(in the rows, 128 means zero)
Each path is a new rotation, seen through one point. The rows after it are directions, each followed by how far the rotation turns it, in degrees a step (0 if it stays put).
Each turn is a multiple of 5 degrees from 10 to 175, or 0.
Each row of a path follows its step; steps can be skipped.
Path 1:
step 0: [127 139 136 128 120 118 133 135 132 126 127 120 127 131 129 135 121 128
 123 135 139 117 133 119 129 133 116 125 127 119 124 141 130 133 134 126
 126 137 142 124 128 140 127 118 136 134 134 132 113 135 129 129 122 124
 116 123 120 126 138]
step 1: [138 128 137 127 116 122 116 131 133 125 136 128 129 141 138 136 130 132
 127 123 130 117 139 128 134 130 117 131 130 134 118 132 128 130 134 136
 129 132 135 127 125 122 118 129 126 123 130 132 124 141 132 111 129 135
 139 116 121 132 136]
step 2: [127 125 121 139 120 133 123 128 130 114 129 135 127 136 133 136 134 118
 134 123 132 132 125 126 123 126 127 135 125 138 122 132 136 125 123 123
 131 127 130 133 135 125 112 130 130 125 113 133 126 138 138 126 122 127
 122 124 135 145 146]
step 3: [121 128 121 127 115 124 115 134 120 133 130 115 128 125 138 125 135 136
 135 145 121 133 129 130 119 134 132 130 130 123 119 143 134 127 118 119
 126 127 132 132 127 132 125 127 131 128 114 120 123 137 126 129 117 133
 118 135 131 135 136]
step 4: [142 117 126 132 120 121 126 124 121 137 135 122 128 133 119 133 128 134
 122 134 123 123 136 126 128 143 128 118 123 130 126 130 133 127 109 116
 119 126 132 125 136 142 122 129 127 120 142 124 116 133 130 120 124 131
 126 132 128 126 130]
step 5: [149 137 128 130 119 128 132 126 123 116 118 129 119 128 129 139 123 137
 127 128 136 119 128 129 125 134 132 137 127 133 127 125 133 135 120 129
 112 132 133 134 122 129 119 120 133 118 138 131 135 128 138 125 113 127
 125 128 127 123 132]
step 6: [135 135 125 136 116 134 122 125 129 125 130 130 114 137 128 129 129 123
 119 130 116 121 130 129 118 127 133 132 140 124 126 128 123 132 132 123
 130 127 136 137 111 121 118 114 132 135 123 127 124 137 137 121 119 121
 134 138 124 139 121]
step 7: [131 130 133 124 117 134 130 130 128 131 133 128 129 124 122 123 128 120
 121 130 115 129 129 131 125 113 121 133 132 122 126 135 128 128 128 110
 126 116 132 137 132 121 125 130 132 125 142 133 124 135 132 121 129 139
 122 140 136 146 140]
step 8: [132 129 140 124 120 125 122 137 125 127 124 132 131 127 130 124 131 123
 124 123 126 117 127 123 129 123 130 125 120 112 132 138 138 143 121 114
 131 133 138 128 132 138 125 131 134 125 137 130 128 133 121 141 113 133
 117 120 125 135 131]
[125 129 126 124 127 129 130 130 129 128 129 125 129 128 128 128 127 128
 124 129 127 126 126 125 130 129 128 128 131 129 127 128 127 124 126 127
 130 130 128 129 129 129 127 128 126 127 130 129 127 130 127 130 129 131
 127 131 127 127 128]  100
